One vector is turned by the same rotation once a tick. Each row is the vector after some number of ticks, and that number follows the row.
The counts run from 0 to 168.
[-26  -2 -20  -7 -21  26  59  -9  -2  16  -4 -19  16  -1] | 82
[ 27 -14  18  -5  20  27  -6   4  12  50  11  14  -1 -35] | 24
[ 27  -9  11  -5  28  14   7 -10   9  51  -9  24 -18 -32] | 27
[-24  -5 -17  -6 -26  29  54 -12   1  14   0 -21  23  -4] | 81
[ 45   0  16 -19 -10 -18 -36   0  32  26   2  23   2  -9] | 37
[ 38 -14  16  -7  -5   7  -3 -47  20  14 -22  21   6 -26] | 44
[-12   7 -11 -13  22  10  40  25  -2  54   2   6 -24  -7] | 103
[ -7  13 -19 -24 -53 -22  21  -2  17  -8  -7 -10  21  28] | 163
[-12  -4  -4 -12 -11  29  14  39   6  39  38 -18  20  -9] | 3
[-10  -6  -5  -3  18  34  36  15  -2  50  13  -6  -5 -21] | 8
[ 24 -12  14  -5  25  25   4  -2  10  53   3  15  -7 -35] | 117
[ 29   9  -3 -21 -27 -38   1 -28  27   1 -29  22  -3  12] | 51
[ 11   9   0 -20   9  -5  -7  49  14  51  27   7 -12  -3] | 109
[ 26  -8  15 -10  10  16 -19  28  16  51  27   7   3 -23] | 21
[ 24 -12  18  -5  19  27  -8  11  13  51  18   9   1 -33] | 115
[ 19  -1   9 -17   8   6 -17  41  16  51  31   4   0 -12] | 111
[ 26 -11  18  -8  13  21 -16  20  15  51  24   8   2 -28] | 22
[ 23 -13  15  -7  15  24 -11  19  15  51  23   7   4 -29] | 114
[ -6  10 -10 -14  23   3  34  25   0  57   2   8 -29  -6] | 12
[-14  -4  -8  -5  17  34  41  15  -5  49  10  -7  -6 -19] | 100
[ 24 -11  12  -4  28  20   6  -6   9  52  -4  20 -15 -33] | 118
[ 29   0   7 -10  26  -3  10  -9  12  48 -18  30 -28 -23] | 29
[ -7   9 -20 -17 -38 -15  44 -31  12  -5 -30   0   8  16] | 67
[-10  14 -24 -23 -44 -25  35 -15  14  -4 -20  -3  10  26] | 69
[ 46   3  15 -19  -5 -21 -34   8  29  30   2  24  -3  -6] | 128
[  7  -6  -7  -8 -33   7  32 -52  15  -5 -28   1  21  -4] | 155
[ 48  -9  23 -13 -11  -3 -34 -13  30  21   3  19  13 -18] | 39
[ 21  -9   5 -10 -47   6  -1 -38  24  -9  -6  -3  39  -5] | 59
[ 34  -7   8  -8  -6  -4  10 -50  18  13 -35  26  -3 -17] | 46
[ 33   9   6 -20  14 -26  -8   6  20  42 -12  33 -28  -6] | 124
[-14  -6  -6  -3  11  38  38  16  -3  48  16  -9   4 -21] | 99
[ 41   6  12 -23  -2 -29 -27   6  29  32  -4  28 -12  -3] | 35
[-10   0 -13 -16 -52   6  16   2  15  -2  16 -26  40  16] | 75
[ 19   2  10 -16   6   3 -17  42  18  50  27   6  -4 -10] | 19
[-11  -2  -6  -5  22  28  39  16  -4  54   5  -1 -11 -19] | 9
[-10  12 -20 -24 -53 -18  17   4  18  -5   1 -14  25  27] | 72
[ 47 -14  22 -11  -6   5 -28 -20  28  24   0  19  14 -24] | 132
[ 37  -8  12  -8   0   0   6 -48  18  17 -31  25  -3 -21] | 137
[-28   3 -24  -8 -17  19  62  -7  -3  18  -5 -16   9   3] | 83
[ 31  -3   5 -19 -47 -13 -17 -24  31  -5  -5   5  31   4] | 148
[ 29   7   0 -17 -14 -28  10 -40  23   7 -38  29  -8   3] | 49
[-18   7 -13 -19 -24   9  17  44   8  32  33 -20  16  11] | 92
[-10  -6  -2  -8  -5  36  17  33   4  41  35 -17  18 -12] | 4
[ -9  14 -23 -18 -40 -22  40 -23  14  -5 -25  -1   9  23] | 68
[ -5  15 -21 -25 -49 -25  24  -7  17  -6 -12  -5  16  29] | 162
[ 24  -7  11  -5  29  13  10  -9   9  50 -11  23 -19 -29] | 119
[-29   8 -25 -10 -17  12  61   1  -4  19  -6 -14   4   6] | 84
[ -6  15 -21 -20 -42 -22  35 -25  15  -6 -26   1   9  25] | 160
[ 28   6   1 -24 -43 -32 -14 -20  30  -4 -12  13  16  16] | 54
[ 23  -8   5 -16 -48   0  -8 -32  27  -9  -5  -3  38  -1] | 58
[-12  -5  -4  -9 -11  32  18  34   4  38  35 -21  21  -8] | 95
[ -8  -1 -11 -16 -54   8  16  -2  17  -5  15 -25  41  11] | 167
[ -5  15 -20 -23 -46 -26  29 -14  16  -5 -19  -2  10  27] | 161
[ 24 -11   6 -11 -43   9   0 -39  24  -9  -9  -2  37  -7] | 151
[ 28   8  -2 -20 -20 -34   7 -34  24   5 -37  26  -7   9] | 50
[-10  -2 -11 -13 -51  17  21  -4  16  -2  14 -26  41   7] | 168
[ 46  -5  19 -18 -12 -10 -36  -5  32  22   4  20   9 -14] | 38
[ 35   9   9 -21   9 -27 -16   7  23  39 -10  32 -23  -3] | 125
[-23  15 -20 -22 -23  -2  27  43   8  30  23 -16   8  20] | 90
[ 12   8   2 -21  10  -9  -8  46  14  52  22   9 -16  -2] | 17
[ 15 -11   1  -8 -37  13  17 -50  19  -6 -18   0  33 -11] | 153
[ 43   4  15 -22  -6 -26 -33   4  29  26   0  27  -5  -4] | 36
[ 25  -4   5 -18 -49  -8 -11 -25  29  -7  -4   0  36   3] | 57
[-10  -9  -2  -6   1  39  23  27   4  44  30 -17  13 -20] | 5
[ 26  -4  11  -7  27   5  10 -12  12  47 -15  28 -23 -26] | 28
[ 46  -2  18 -19  -8 -15 -36   2  31  27   5  22   2  -9] | 129
[ 17   5   6 -19  10  -4 -14  44  16  52  26   9  -9  -5] | 18
[-12   3 -10  -9  22  20  43  20  -4  53   4   2 -19 -12] | 102
[ 33  -6   7 -11  -3  -8   8 -47  19  15 -36  28  -5 -17] | 138
[ 26   1   7 -12  27  -4  10  -6  10  49 -18  31 -30 -20] | 121
[ 14   5   4 -17   7   0 -13  45  15  52  27   5  -7  -6] | 110
[ 34   8   6 -19  15 -25  -5   0  21  40 -17  33 -28  -7] | 32
[ 30   7   6 -17  20 -20   2   3  15  43 -18  33 -32  -8] | 123
[ -4   5 -17 -14 -35  -9  44 -39  10  -5 -31   0  11   9] | 66
[ -5  12 -10 -17  18  -4  26  37   3  53   6   7 -26   0] | 105
[-10  15 -23 -21 -50 -23  30  -6  16  -4 -14  -7  13  28] | 70
[ 44 -15  21  -8  -9   9 -18 -36  25  17 -11  19  15 -27] | 42
[ 27   5   6 -15  24 -12   5  -3  14  47 -19  32 -31 -14] | 122
[-12  -9  -5  -3   1  41  26  23   1  44  29 -18  15 -18] | 97
[ 28 -13  16  -4  23  27  -1  -3  12  49   4  17  -7 -35] | 25
[-25  17 -26 -21 -19  -7  40  31   4  25  10 -13  -3  23] | 88
[ 28   2   3 -23 -47 -25 -15 -19  31  -4  -9   8  24  11] | 55
[-15   2  -9 -17 -18  16  14  43   9  33  37 -21  19   3] | 93
[ 33   6   1 -23 -38 -36 -14 -19  32  -2 -17  16   9  14] | 145
[-13  -4 -11 -15 -51  15  19   2  15   0  16 -26  41   9] | 76
[ 31   3   5 -20 -47 -22 -17 -23  31  -5  -8   8  24   9] | 147
[-17   7 -13 -19 -19   7  16  47   9  34  34 -19  14  10] | 0
[ 18 -12   5  -9 -44  11   9 -41  23  -8 -11  -5  39  -8] | 60
